[[ 0.13  0.59 -0.72  0.37 -0.15  0.87 -1.14]
 [ 0.17  0.87  0.41  0.56 -0.31 -0.28 -0.62]
 [ 0.52  1.75  0.52  4.54 -4.97  1.00 -3.31]]
->
[[ 0.17  0.87  0.41  0.56 -0.31 -0.28 -0.62]]

[[-0.17  2.61 -0.20  0.61 -5.20  0.96]
 [ 1.66  2.54 -0.07  0.82 -5.29  0.38]
 [-1.07 -1.13  2.62  2.46  3.09  3.92]
 [ 3.36  0.04 -0.19  4.96 -0.02  0.69]
 [ 2.25 -1.05  1.89 -0.38  4.90  0.05]]
->
[[ 1.66  2.54 -0.07  0.82 -5.29  0.38]
 [ 3.36  0.04 -0.19  4.96 -0.02  0.69]]

[[-2.37  0.39  0.99  2.89 -0.19 -2.01  0.03  2.46 -0.91 -1.69 -1.66  1.24
   4.14]
 [-0.23  0.58 -0.01 -0.27  0.24 -0.29 -0.25 -0.42 -0.62  0.17  0.58  0.13
  -0.51]
 [-2.61  3.52  1.92  0.70  0.53 -4.01  0.28 -2.67  1.75  2.13  3.52  0.92
  -1.25]
 [ 0.38  0.49 -0.45 -0.47 -0.32 -0.53 -0.46 -0.17  0.94  0.32 -0.03  0.05
   0.97]]
->
[[-0.23  0.58 -0.01 -0.27  0.24 -0.29 -0.25 -0.42 -0.62  0.17  0.58  0.13
  -0.51]
 [ 0.38  0.49 -0.45 -0.47 -0.32 -0.53 -0.46 -0.17  0.94  0.32 -0.03  0.05
   0.97]]

[[ 0.93  0.55 -0.59  1.12  4.26  2.42 -0.50 -2.34 -3.86]
 [ 0.95 -0.27 -0.47 -0.02  3.39  2.61 -1.61 -1.33 -1.82]
 [-2.34 -2.83  2.84 -2.69  3.97  4.40  1.01 -3.51 -4.16]
 [-3.51 -3.88  3.66 -3.40  2.60  3.11  3.41 -3.77 -3.40]
 [-1.35 -1.41 -0.15 -0.04 -4.29 -3.49  0.16  2.65  3.36]
 [ 4.47  4.15 -3.40  2.29 -2.27 -3.47 -4.14  2.32  0.46]
 [-3.56 -4.01  3.98 -3.42  3.08  4.17  3.83 -2.77 -2.74]
 [-4.47 -3.93  3.69 -3.31  2.05  3.25  3.88 -2.15  1.23]
 [ 4.55  3.37 -4.40  3.51 -2.69 -3.61 -4.62  3.04  1.64]]
->
[[ 0.95 -0.27 -0.47 -0.02  3.39  2.61 -1.61 -1.33 -1.82]
 [-3.51 -3.88  3.66 -3.40  2.60  3.11  3.41 -3.77 -3.40]
 [ 4.47  4.15 -3.40  2.29 -2.27 -3.47 -4.14  2.32  0.46]
 [-4.47 -3.93  3.69 -3.31  2.05  3.25  3.88 -2.15  1.23]]

[[ 1.08  0.74 -1.49 -0.58]
 [ 0.86  0.61 -1.21 -0.67]
 [ 3.15  2.78 -1.91 -3.98]
 [ 3.39  3.11 -1.29 -4.57]
 [-1.57 -1.44  1.96  1.32]
 [-3.26 -3.07  0.49  4.22]]
->
[[ 0.86  0.61 -1.21 -0.67]
 [ 3.39  3.11 -1.29 -4.57]
 [-3.26 -3.07  0.49  4.22]]

[[-0.39 -5.50 -4.32 -1.24  2.49  1.20]
 [-0.05 -1.74 -1.30 -0.92  1.15  2.27]
 [-0.07  2.47  2.01 -0.65 -1.34 -1.21]]
->
[[-0.05 -1.74 -1.30 -0.92  1.15  2.27]]

[[-3.32  3.91  3.00  4.37  4.13 -4.14]
 [ 3.44  2.37  2.59 -1.96 -4.12 -2.66]
 [-1.10 -4.02  0.52  0.49 -4.14 -0.19]
 [-0.58  3.84 -2.59 -2.04 -3.25  3.69]
 [-1.94  2.66  2.44 -2.75 -0.67 -2.09]
 [ 0.93  0.11  2.52  0.90  0.69  1.25]
 [-3.30  3.41 -0.85 -1.92 -1.98  0.72]
 [-2.31 -4.48  1.19 -4.19 -4.33 -0.45]]
->
[[ 3.44  2.37  2.59 -1.96 -4.12 -2.66]
 [-0.58  3.84 -2.59 -2.04 -3.25  3.69]
 [ 0.93  0.11  2.52  0.90  0.69  1.25]
 [-2.31 -4.48  1.19 -4.19 -4.33 -0.45]]
